z_303: [-34  39  21  19 -34  29   8  18 -29   6  38  -8 -42 -81   9  48]
z_909: [  3 -42  24 -35 -15 -31 -16  20   1  29   8   6 -44  19  28 -22]
z_113: [ 13  20 -36  18 -36 -27  81  28 -47  -1  -5  44  72  21  30 -15]
z_110: [  6  38 -10 -42 -81  -3   7  19  17  49   4  17 -32  39 -15 -31]
z_756: [-71  21  19  39  31  19  -2   1 -14 -11 -58  19 -14  13  -6 -13]
at: [39 21 19] : z_303, 1
at: [  6  38  -8 -42 -81] : z_303, 9
at: [  6 -44  19] : z_909, 11

z_819: [28 50 -4 47]
z_13: [ 30  -7  64 -73]
z_303: [-38  -2 -22   8]
z_611: [ 36  57 -11  48]
z_915: [ 26 -14  44 -85]
z_535: [-13  -5  -7  15]
z_110: [ 32  27 -21  52]
z_631: [ 50 -71  47 -57]
z_796: [-13  -5 -56  59]
z_113: [ -5  -7 -13  35]
z_756: [ 38 -67  21 -30]
at: [-13  -5  -7] : z_535, 0
at: [-71  47 -57] : z_631, 1

z_13: [  3   7   0   0   8   2  -2 -10  -1   1   0 -11   2  -6  -1  14  -3  -3
   1   3 -24  -2  -6   7  25   2  -9  -1  12 -30  -7  -2  10  16   4  -2]
z_909: [  5 -52   6   0 -10   2  -1  -2   8   1   0 -27 -16  -9  -5 -35   3  -3
   6   2   6  -1  -1  14 -20  -9   7   3   7 -47   0   5   6  32  -1  -3]
z_631: [ -9   3   0   1  18   2  30   0   3  -6   8  -4  -3 -35  -2 -21   2  12
  -7   1 -49 -12  -7 -37  48  -7 -21   0 -52  -4 -12   6 -19  44  -8  -5]
z_535: [  2   9   0   0  15  -1   9   0  -1   1   2   6  -1   4   0  20  -2  -1
   1   1  -5   0  -2  -6  23  -2   3   0   7 -10  -3  -3   3   3   1  -1]
z_113: [  7 -12   3   2   5   1 -12   0   2  -1  -3   2  -1  18  -4  17   6  -1
   6   0  22   1  22   7 -30   1  -7  -1  27 -54   7   2   8 -16   1  -1]
z_110: [  1 -10  -8   0 -16   7  -1  -2   8  -2   4  -4   6  49  -6   3   6   3
   3   6  71   1   6  -8  20   6  -4   2 -38 -38  -3  -9  12  -5  13 -13]
z_303: [  2  20   0   2  25   0  10  -2  -1   2   0  15  -6  32   0  13   0   6
   1  -1  47   4   3 -33  41  -7   9  -4 -13  23  -1  -3   2 -17   1   2]
at: [  8   1   0 -27 -16  -9  -5] : z_909, 8
at: [-10   2  -1  -2   8   1   0] : z_909, 4
asked: [  1 -10  -8   0 -16   7  -1  -2   8  -2   4  -4   6  49  -6   3   6   3
   3   6  71   1   6  -8  20   6  -4   2 -38 -38  -3  -9  12  -5  13 -13] : z_110

z_909: [-14   8   0  36   0   1  15 -30   0   2   0 -12  -8  -1   5   0   1  11
  66  29  -1  18  -3   0   0 -16   2 -18  -1 -35  -2  -2 -15   0  11   0]
z_535: [ 52  -9   1  15   0   8  -4  45  -7  13   1  10  -1   0  -4  -7   1   5
   2  67   1  10  -1   1  -4 -40   0   1  -1 -23  -1   2 -11  -1   0   0]
z_110: [-21 -12   2  62   2   4  32   3  -3  -1   0  -9  -2   1   2   0   3   1
   2  -6   3  -3  -1  -1   5  22   2  10  -3  20   9  -8 -15  -2  -8   2]
z_631: [-58  -5   2 -15  -1  -3  -9  23   6  32  15 -12 -12   2  -9  -2   0   0
 -21 -14   1  36   0   1 -17  15  -1 -20   0   4   2   1 -19   0  -2  -1]
z_611: [-34  14   2  -4  -2  -3  -1  10   2  30  11  -7  -7   3  -2   0 -10  -1
 -13  37   0  -2   5  -5  -5   0   1  -8  -1 -12   8   0   3  -3  -9  -2]
z_796: [ 36  -6   1   3   1   3  -9  25  -4  18   1  13   0  -1  -2  -7   4   2
 -34  81   2   5  -1   2   1 -47  -1  -8  -2 -23   0  -2 -11  -1  -1  -1]
at: [ -1 -12   8   0] : z_611, 28
at: [0 2] : z_909, 8

z_303: [ 56  37  74  30 -50]
z_611: [ 41  56  40  73 -32]
z_113: [ -4 -13 -15  -7  23]
at: [56 37 74 30] : z_303, 0
at: [56 40] : z_611, 1
at: [-13 -15  -7  23] : z_113, 1

z_909: [  4  -2  11  -2  -1  -5  21   3  -9  20  10  19  -2  23 -10  -4]
z_819: [ 78 -56   5  94 -15  28 -10 -21  -4 -53  -8  -2  31  65  74  -5]
z_611: [ -2   4  -2  11 -41 -10 -53  -4  31  65  -8  74 -21  28  -5  -2]
z_756: [-14  92 -59 -68 -40  38 -70  60  31 -22  15  26  23 -23   7 -20]
z_631: [ -8  16   2 -43 -35 -12  22   9 -33  36  28  58  -8  49 -37 -35]
at: [ 28 -10 -21  -4 -53  -8  -2  31  65  74  -5] : z_819, 5
at: [ 4 -2 11 -2] : z_909, 0

